Each path below is one point turned by a fixed rotation once a step. After each direction that follows a path, write how fast that rotation turns it, in degrees per step (0 if it stays still).
Each turn is a multiple of 5 degrees from 10 to 175, or 0.
Rotation 1:
[  7  10  -6   8 -24 -20   2  -3  -5  20  -8  26   7  14   7   3 -11  10
 -11 -14 -16  -7 -12 -15  -2  -3   7  15  10  23]
[  8  -3  -6  11 -24 -13   8 -11  -8  15 -18  28   2   1   6  -2 -18   5
 -18 -11 -17 -10  -3  -8  -5   7  17  15   1  21]
[  7   2 -12  11 -25 -15   5  -6   2  23  -1  38   3   7   6  -2 -15   9
 -10 -13  -6  -6  -7 -12   1   1   6  16   7  19]
[  6   5  -5  12 -20 -10   8 -10  -7  13 -10  38  -4  -3   3  -5 -20   1
  -9 -15 -19  -4   0 -14  -2  15  14  18   5  12]
[  5  16  -3   8 -22 -15   5  -5  -4  19  -3  36   3  15   2  -3 -12   5
  -2 -18 -17  -4 -13 -18  -1   3   4  15  10  12]
[  7   8   0   6 -23 -16   3  -4 -10  11 -18  23   2   6   6   2 -19   4
 -13 -16 -26  -6  -4 -14  -4   9  17  15   5  18]
[  5   5  -5   7 -24 -18   7  -6  -6  23  -9  28   8  14   7   1 -10  10
 -13 -12 -10  -9 -13 -12  -4  -5   8  15   7  22]
[  9  -5 -10   9 -24 -14   2  -9  -5  17 -14  30   1  -4   6  -1 -21   5
 -17 -10 -14  -7  -2 -10  -3  10  15  16   4  20]
[  6   7  -8   9 -24 -11  11  -7   0  22   1  41   2  10   4  -8 -14   5
  -7 -14  -6  -5  -8 -13   1   3   6  17   7  14]
[  8  10  -3  11 -23 -12   3  -7  -5  12 -10  33  -2  -2   3  -1 -17   3
  -6 -19 -21  -1  -2 -17  -4  18  15  15   9  12]
[  5  15   0   5 -22 -13   9  -5  -7  18  -8  33   3  19   4  -4 -11   6
  -5 -18 -18  -9 -13 -14  -1   0   7  15  10  15]
[  7   6  -3   9 -24 -21   0  -5  -8  15 -18  22   5   3   7   3 -17   6
 -14 -13 -23  -7  -7 -14  -5  10  17  14   7  20]
[  6   0  -7   7 -23 -14  10  -9  -5  21 -10  32   6  11   7  -2 -13   9
 -13 -11  -9 -12 -14  -9  -2  -7   8  17   5  20]
[  8  -2 -12  12 -26 -16   3  -9   0  16 -11  33   0  -5   7   0 -20   8
 -13 -11 -11  -2  -1 -14   0  13  13  17   6  19]
[  6   9  -5   8 -23  -8  15  -5  -5  20  -6  42  -2  11   3  -9 -14   3
  -5 -18 -10  -6  -7 -12  -1   4   6  18   7  12]
[  8  13  -3  11 -22 -16   0  -3  -4  12  -8  29  -1   0   5   3 -18   5
  -5 -19 -21   0  -5 -18  -2  16  13  15  11  12]
[  6  11   3   5 -22 -12  10  -5 -11  18 -13  29   6  18   5  -4 -11   5
 -10 -20 -19  -9 -14 -12  -5  -1   9  15   6  16]
[  8   3  -7   9 -24 -21  -2  -6  -5  16 -15  23   7   3   7   6 -16   9
 -14 -11 -18  -5  -7 -14  -5   7  14  15   8  23]
[  6  -3  -6   7 -23 -10  13 -11  -6  22 -11  36   1  10   6  -7 -15   8
 -15 -10  -9 -12  -8  -7  -2  -3   8  20   3  19]
Speeds:
[-2  0  4 -4  2  7  9 -1 -3  2 -1  5  0  9  0 -8  3 -2 -1 -1  2 -5 -4  4
  1 -8 -3  3 -3 -3]
175
[ 6 -6  2  5  2 -1  5  0 -1 -5 -6 -2 -4  5 -1  0  2  2  2 -5  1  9  2  3
  5 -1 -1  3 10  5]
0
Rotation 2:
[ -3 -11 -11  -3 -11  26  30  -9   4  -7 -11  18 -13   6  15  -1   5   4
  15  -5   5  16   7  -6  12   8  -2   9 -14  23]
[-11  -8 -15  -8 -37   9   0   7  -3 -23  -1   1  10  -3  12 -13  -3   8
  -4   2  -3  17   6 -11  19   6  -1   9  -9  22]
[  6 -11  -3  -4 -10   8  24  -1  -8  -5 -13  11  -4  -1   6 -13  10  11
   8  13  -9   8   5  12  11  11  -2  22 -17  32]
[ -5  -5  -6   0 -32  20   8  14   6 -14 -13  -2  -7  -6  11  -4   9  13
  18  -4   6  10  -1 -25  14   8  11   7  -4  24]
[ -2  -9 -19  -9 -23   2   9  -2  -8 -15  -7  18   5  -3  -6  -7   6   9
  -3  10  -6   8   9   6   5  19   7  18   6  36]
[  6   3  -3  -1 -17  14  17  17   4  -6 -27   6  -2   6   9  -1  -3  15
  11   9  -4   6 -10  -3  13  -2  17   0 -18  36]
[-13  -4 -16  -2 -27   9  16   1   9 -15  -9  26 -12  -4   0  -4   4  -8
   6  -4   2  18   7 -10  12  20   9   4   4  23]
[  1   3 -21 -14 -25  11  14  -5  -1 -11 -13  12  16   0  13   0  -9  17
  -7   6 -12  11  -4   2  10  -1   0   2 -17  32]
[ -7 -11  -4   5 -14  18  21   7   3 -11 -13  13 -17  18  12 -14  -2  -6
  11   8   2  21   8   1  13  10   0   9 -16  23]
[ -5  -4 -16 -11 -31   7  13  -2   2 -14  -2   9   6 -22  12  -8  10   8
  -1  -7  -6  11  -2 -12  24   9  -3   6 -17  20]
[  0 -12  -8  -5 -17  23  14  -3  -2  -5 -13   7   1  12  12  -8   5  20
   6  12  -2  10   9   4  -1  10  -5  26  -4  30]
[  2  -4  -5   0 -26   1   6  17  -5 -23  -8  -2  -8  -5  -1 -15   8   4
  15   0   2   9   0 -11  25   5  17   8 -15  30]
[  0  -8  -8  -9 -25  11  21   0   2   3 -14  25   2 -12   6   0  10  14
   4   5  -8   7   0  -3   5  25   4  14   6  27]
[ -5   6 -14  -8 -17  12  10   5   6 -27 -18   0  -1  12   4  -2  -4  13
   8   5   1  10   0 -10   2  -7  16   3  -7  38]
[  1 -11 -10   1 -28   0  12   7  -2  -4  -9  30  -6   2   2  -8  -3  -7
   4   8  -4  11   6   4  23  21  12  -2  -7  27]
[ -7   5 -14 -15 -14  17  28  -1   9 -11 -19  12   2  -6  16   1  -1  13
   0  -3  -7  17  -8 -11   4   0  -3   2 -12  28]
[ -9 -11 -15   1 -29  18   1  -6   6 -20 -11  15  -7  16   8 -14  -1  -2
   5   9   3  11  19   1  15  10  -2   7 -11  26]
[  5 -10 -12  -8 -18   3  26   8 -13  -6   0   6   5 -12  14  -9   0  11
   2  -2  -8  19  -8  -5  25   8   1   9 -21  25]
[-12  -3   1  -3 -26  23  10   4  13 -10 -23   9  -8   0  13 -14  10  11
  10  11  -4  11   7  -7   3  14  -7  21  -6  23]
Speeds:
[ -2   3   6   1   1   0   7   0   7   4  -4   3  -8 -10   1   0   7  -3
   3  -3  -2   0  -4  -5   1   4  -1  -1  -2  -4]
120
[ 5  1  3  0 -1 -2 -3  6 -3  0 -3 -3  0 -3 -7  2  6  6  5  2  1 -6 -1 -2
 -3  4  9  5  9  4]
45
Rotation 3:
[ 12  10   3  -5   4  -6  -1   2  -6 -14  17 -22  -7   1  -1   9  -1 -27
   1 -12  14 -15   7  -6   3  28  18   2 -18  15]
[ 11  11 -18 -18   1   5 -20   2 -14 -14  12 -21 -12  -1   1   8  -4 -17
   1 -21   9  -3   1  -2   4  31  -3  -9   2   7]
[  9   9   0 -11   2   2  -3  -5 -16  -5   8 -12  -2  -2  12  12   5 -10
  -6 -13  14 -11   7 -25   4  41   4   6   4   4]
[ 19  14   1 -15   5  -5 -15  11 -17   5  -7 -10 -11  -8  -2  17  17  -8
  -1 -22  16  -5   4 -11  -4  24  -3 -11  10   9]
[ 15  16   4 -13  19  -2   8  -3 -12  11   2 -19   0 -14  -5  14   3 -17
  -4 -24  13  -9  15  -8   5  21  10   5   0   0]
[  4   2 -13 -16  19  -9 -10  14  -8  -1  -4 -26   7  -5  -8  25  -3 -15
  -4 -19  13  -4   2  -2   5  21   2  -8   5  11]
[ -3   5 -14  -9   6   4   0   2 -12   3   1 -20  11 -20  13  14  -7 -23
  14 -18  13   0   8 -18   0  25  11   5   2   7]
[ -3   8  -6 -12   1  -3 -12  16 -19   0  -3 -12   3   4   2  21   6 -26
  10 -10  20 -14   2 -15  -1  15   5 -11  -3  22]
[ 12  16  -8  -3   1  -3  -1   0  -8   3   7 -19 -16  -9   4  -2   5 -33
  17 -17  11  -7  11  -7   7  21  17  -6 -10  15]
[  5  15 -14 -14   9  -3  -5   1 -20  -6   9 -23  -9  14  -4   9  -2 -24
  -8 -11  10 -13   4  -8  13  22   0 -14  -1   9]
[ 11   9 -16  -3   3  -2  -8  -7 -13   2   3 -19  -9 -10   9   6   3 -11
  -3 -12   5   4   9 -18  13  44   8  -6  13   9]
[  7  18  -2 -14   5  -3  -4   4 -32  11  -5 -13  -1  -4   5  17  11 -11
  -7 -11  12  -9   7 -22   6  19  -7 -11  14   6]
[ 13  12  -3  -2  12 -16   4   3  -9  20  -8 -14  -7 -17 -10  18  12 -12
   1 -11  14  -3  10  -8   5  30  18  -7   2   9]
[  2  16 -11 -15  13 -11   1   8 -23   8  -1 -33   5 -11  -7  20  -4 -20
  -3 -16   3  -3   9  -1   9   6   4 -11   3   4]
[ -9   0 -20  -3   8  -7   2   3 -12   7   4 -19  11 -10  -2  23  -9 -18
   7  -4  12   0   3 -11  10  33  18  -2   0  12]
[ -5  11 -12  -7 -14  -6  -6  11 -29   1  -2 -23   2 -12  12  17   1 -23
  14  -6   4   0   4 -14   1  12   4 -12   2  18]
[ -4  17  -4   1  -7  -5   4  -3 -22   9   9  -7 -11  -1  -6  12   5 -26
  12   1  19 -11   9 -10   6  27  21  -9  -9  14]
[ 12  20  -7  -4  -9 -14  -9   3 -22  -3   7 -30 -16   0  -5   7   3 -20
  -5  -7  -4  -3   9  -2  10  20   5 -16  -2  17]
[  1  14 -16  -7   2   0   1 -11 -25   5  16 -16  -9  -5  -5  10  -7 -10
  -4  -6   9  -3   6  -6  14  39   9  -7   8  -4]
Speeds:
[ 0  6 -2 -4 -3  7  2 -5 -7  1  3 -2 -2 -8  4 -5 -3 -2  6 -6 -3  2  2  2
 -1 -7 -4  0  3 -7]
155
[-3 -2 -7  1  3  4 -2 -3  2  5  3  9 -5 -2 -7  1  0  1  7  0  8  3 -3  5
  0  7  3 -3  2 -4]
175
